Each row is where one point has got to under a steady rotation. How many steps took it there?
The counts run from 0 to 149.
[ 91 153 136 120 129 142 154  94 150 123 131 109 167 137 138  72 109  98
  95 132  88 155  89 143 122 107 132 120 161 171 106 125 139 105  89 152
 103  68 133  97 132 109 148 180]
5
[ 76 130 161 149  71 146 120 141 170 140 141 124 133 136 152 117 112  89
  97 137  82 122 140 134 165 115 108  81 132 137 159 114 137 160  93 133
  88 103 102  63 115 128 144 116]
17
[ 77 178 127 103 122 161 105 144 128 100 113 169 105 114 150 135  95 141
  83 160  91 161 123 138 147  79  94 128 144 121 152 137 129 125  86 165
 133  81 139  85 123  99 125 114]
32
[ 80 108 155 135 118 142 118 110 176 107 133 135 101 135 113 124 103  92
 139 101  85 170  94 128 144 156  96  70 134 134  99 139 142 116  78 136
  99  75 135  76 135 121 136 137]
87
[103 166 128 132 106 147 153  96 134 104 123 134 119 125 149  97  95 117
  82 124 109 173  70 156 132 121 117 133 149 169 154 135 139 107  76 158
  75  97 147 111 135  93 138 169]
6
[143 178 129 150 133 130 131 165 164 110 137 124 105 128 153 139 105  94
 107 115  79 136 109 113 120 127  89 125 118  99 163 112 144 151  56 163
  99 129 116  95 112  93 140 154]
102
[ 96 170 140 113 134 150 103 159 155  91 147 164 109 135 161 155 138 143
  81 168  63 124 130 123 125 106  96 115 144 116 147 105 164 152  83 153
 137  96 138 108 135 126 126 125]
33
[ 71 158 167 142  54 137 103 141 138 134 108 168 138  95 168  81 121 125
 106 134 112 145 132 144 140 146  97 143 149 146 190  98 102 132  69 122
  90 116 132 103 125 136 147 136]
149
[ 84 160 132 146 141 125 139 110 147  87 117 173 114 130 138 116 118 169
 106 163  57 154  96 133 120 106 126 139 144 174 134 143 110 110 119 144
 119 100 147 108 124  96 150 166]
140
[129 164 142 134  75 161 139 124 189 123 144 136  94 139 118 133 126 104
  67 115 102 155 145 154 123 108  97 129 144 170 114  86 125 167  96 114
  91  81 127 105 124 118 118 120]
116
[120 174 126 160 125 168 125 128 140  91  91 169 101 132 164 147  97 131
  66 162 113 128 108 132 135  93  94 134 132 137 167 162 137 121 109 153
 125  69 130 105 122  88 105 118]
28
[ 82 157 124 128 121 146 130  99 139 136 147 133 137 159  97 103  80  96
 101 145  69 184 120 126 138 120 101  90 150 116 166 157 125  93 112 134
 110  87 122  86 126  72 132 133]
109
[ 92 147 167 105 105 112 157 157 153 103 133 151 133 122 156 151 112  90
 141 141 114 141  93  90 121 159  99 113 132 188 171 141 147 161  63 112
 108 104 138 120 146  71 118 159]
72
[119 177 164 139 133 136 145 112 136 125 127 160 125 139 139 133 103 105
 112 115 113 122 141  84 127 144  60 127 116 162 204 152 122 127  77 135
 105 130 156 100 134  72 108 159]
76
[ 89 171 147 128 110 151 141 120 187 106  96 111  95 118 142 112 123 110
 104 142  62 145 140 178  98 105 125 168 136 130  88 107 129 127  96 131
  91 104 142  97 120 109 164 141]
118
[115 161 137 121 146 145 139  96 166 100 139 120 133 159 148 117 118 122
  63 148  73 121  94 132 118 132 110 101 142 182 115 129 142 152 122 117
 108  82 143 106 121 139 135 183]
8
[131 166 125 119 104 154 139 138 151 130 161 138 131 138 136  94 125  87
  76 132 108 144  94 120 140 147  97 113 147 147 167 114 170 137  54 157
 113  70 158 125 130 117  97 159]
3
[115 158 142 158 140 152 123 109 173 115  94 127 151 175 128 123 102  99
  87 177  81  97 121 167 138 114  78 114 139 132 113 155 150 120 135 153
 132  55 120 105 120 128 121 168]
26
[101 106 135 133 116 133 151 122 172  94 111 139 106 150 171 134 123 103
 121 170 102 137  93 108 111 181 114 106 128 143 133 134 154 119  84  97
 107  90 183 102 154 109 160 140]
89
[101 134 145 146 131 141 145 120 168 105 133 141 127 166 164 136 114 146
  52 154  72 107 113 118 118 114 114  80 135 162 141 119 128 170 125  89
 109 105 147  85 112 123 152 146]
12
[ 75 118 143 146  98 151 142 145 156 129 129 143 126 157 178 138 123 138
  64 162  88 105 132 116 128 119 143 102 130 148 175  92 131 163  89 106
  93  93 131  69 121 132 152 108]
16
[ 96 162 178 150  99 140  89 142 160 123 136 149 131 128 113 140 127  96
 100 132 110 106 139 133 127 156  72 117 119 155 153 112 111 188 135 139
 162  57 111  86  93 102 106 132]
47
[ 85 149 153 154 107 138 119 111 177 124 125 101 168 163 128  78 110  70
 113 153  75 105 130 169 143 131  90 124 133 105 123 152 136 138  98 166
 108  91 119 119 127 142 132 157]
22
[ 82 154 162 131  78 143  89 136 162 135 159 181 130 138 148 131 128 146
  93 134  82 131 167 113 153 139  86 106 145 155 175 115 121 170 106 106
 140 119 143 103 123 154 128 127]
146
[114 168 132 166  88 144 112 148 201  93 116 120  92 124 155 151 126 102
  89 121  65 150 115 139 143 129  84 129 130 152 116 118 128 167  99 106
  92 107 115 135 125 112 133 153]
120
[130 144 166  88 128 132 142 111 161 146 108 134 137 140 149 102  92  88
  91 154  97  96 161 152  95  97  83 125 142 121  96 145 132 105  69 124
 116 119 150  75 113  91 148 138]
96
[118 153 155 132 149 151 120 145 169  99 118 154 137 163 147 140 119 133
  83 176  74 107 127 132 124  96  87 100 137 138 108 131 145 137 141 138
 157  54 113  79 106 136 123 132]
30
[151 158 160 127 130 128 135 149 182 129 138 120 137 153 145 121 101  96
  84 129  73 105 140 135  94 110  64 100 124 130  99 100 131 158  69 139
 115 114 115  72  90 101 121 157]
99
[ 73 150 159 148 101 143 122 135 157 138 100 116 126 146 175  85 123  97
 109 186  79  99 129 165 129 120 134 141 143  93 173 115 142 129  69 148
  88 113 153 102 132 108 174 142]
19
[126 177 127 152 140 171 108 135 159  93 126 160 119 161 136 157 110 118
  55 159  91 113 117 132 145 108  65 105 139 140 133 138 152 140 123 153
 155  69 134 117 134 123  91 136]
29
[107 149 180 106 130 108 149 129 159 116 150 135 150 154 132 136 114  91
 138 140  77 108 129  97 134 160  75  99 131 174 148 154 129 170  74 122
 118  94 140 122 129  91 135 179]
73
[108 158 129 128 122 149 126 112 143  89 126 159 105 143 150 142  96 144
  41 145  61 127 121 133 120 130 104  91 130 143 165 155 121 174 108 124
 107 122 184 114 120  98 168 165]
11
[109 149 128 125 115 151 146 129 135 128 134 157 134 119 161  89 104 111
  84 142 110 153  96 126 130 130 127 124 151 138 178  95 162 104  47 154
  95  73 146 100 140 101 115 145]
2
[ 91 160 144 137 125 140 141 133 157  90 119 186 117 140 154 136 120 158
  86 152  83 169 111  96 129 108 118 126 140 198 173 139 126 134 141 101
 117 106 129 108 138 101 118 158]
141
[ 68 146 188 122 102 124 110 131 168 153 161 168 163 143 127  84 134 127
  99 152  66 112 164 124 122 126 101 114 140 144 126 102 123 147 105 110
 127 101 147  78 114 149 160 138]
147
[ 69 162 178 139 121 144 157 115 191 116 120 136 144 172 153 119 140 121
 156 157  99 116 139  97 130 135 114 131 125 168 117 141 147 104 104 131
 134  79 125 118 140 154 111 162]
56
[153 166 130 153 146 117 147 152 177 101 157 108 138 169 148 140 122  99
 122 155  50 130 113 111 103 135 104 119 104 125 130 100 154 161  74 144
 108 101 111  80 110 116 152 152]
103
[ 80 141 165 125 116 122 185 103 132 135 107 137 144 140 166 121 102  97
 139 143 112 131 138  95 122 128 101 131 137 174 174 167 116 100  88 134
 103 117 142  88 127  72 136 150]
75
[118 162 131 107 138 138 156 124 167 114 165 109 166 158 140  79 118 104
  92 148  77 133  97 147 127 131 100 113 152 154 124  97 158 143  64 131
 117  61 152 111 123 147 133 182]
4
[ 78 160 160 150 106 143 120 110 129  82  73 168 134 150 129 118 114 117
 100 176 108 110 117 150  88 136  97 160 119 150 172 123 106 128 134 123
 136  98 141  86  99 100 156 127]
45
[102 177 163 141 109 162 139 117 162 108 109 176 125 174 160 119 132 135
 122 161 102 119 134 100 113 151  70 135 118 150 142 155 147  94  92 108
 148 112 172 118 132 165 117 159]
59
[ 76 147 171 115 143 115 112 113 155 125 152 184 133 158 124 108 124 162
 108 143  47 142 149 124 141 113 103 100 146 157 132 147 118 140 135 113
 143 116 137  96 123 118 149 162]
143
[ 88 156 147 160  73 145 115 135 173 138 140 109 147 159 137 109 122  70
 104 146 104 121 116 151 165 141  90 109 142 134 156 119 138 152  87 144
  84  83 110 104 143 141 107 126]
21
[ 75 183 151  99  79 140 104 108 143  95 128 139 156 148 131 101 114 120
 128 166  74 145 125 152 129 136  86 143 144 147 151 167 123 128  96 165
 114 137 133 122 117 132 170 159]
40
[119 154 125 123 122 156 172  98 163 127 155 155 140 188 122 122 128 127
  71 166  94 148 116 100 111 127 113 121 144 146 178 113 155 106 106 107
 122  77 155  92 129  92 155 115]
111
[ 82 106 143 140 128 139 129 122 153  99 114 134  94 137 123 113 111 107
 140 141  72 160 105 139 117 174 106  94 146 111 111 151 149 111  73 125
 107  96 185 104 154  97 156 150]
88
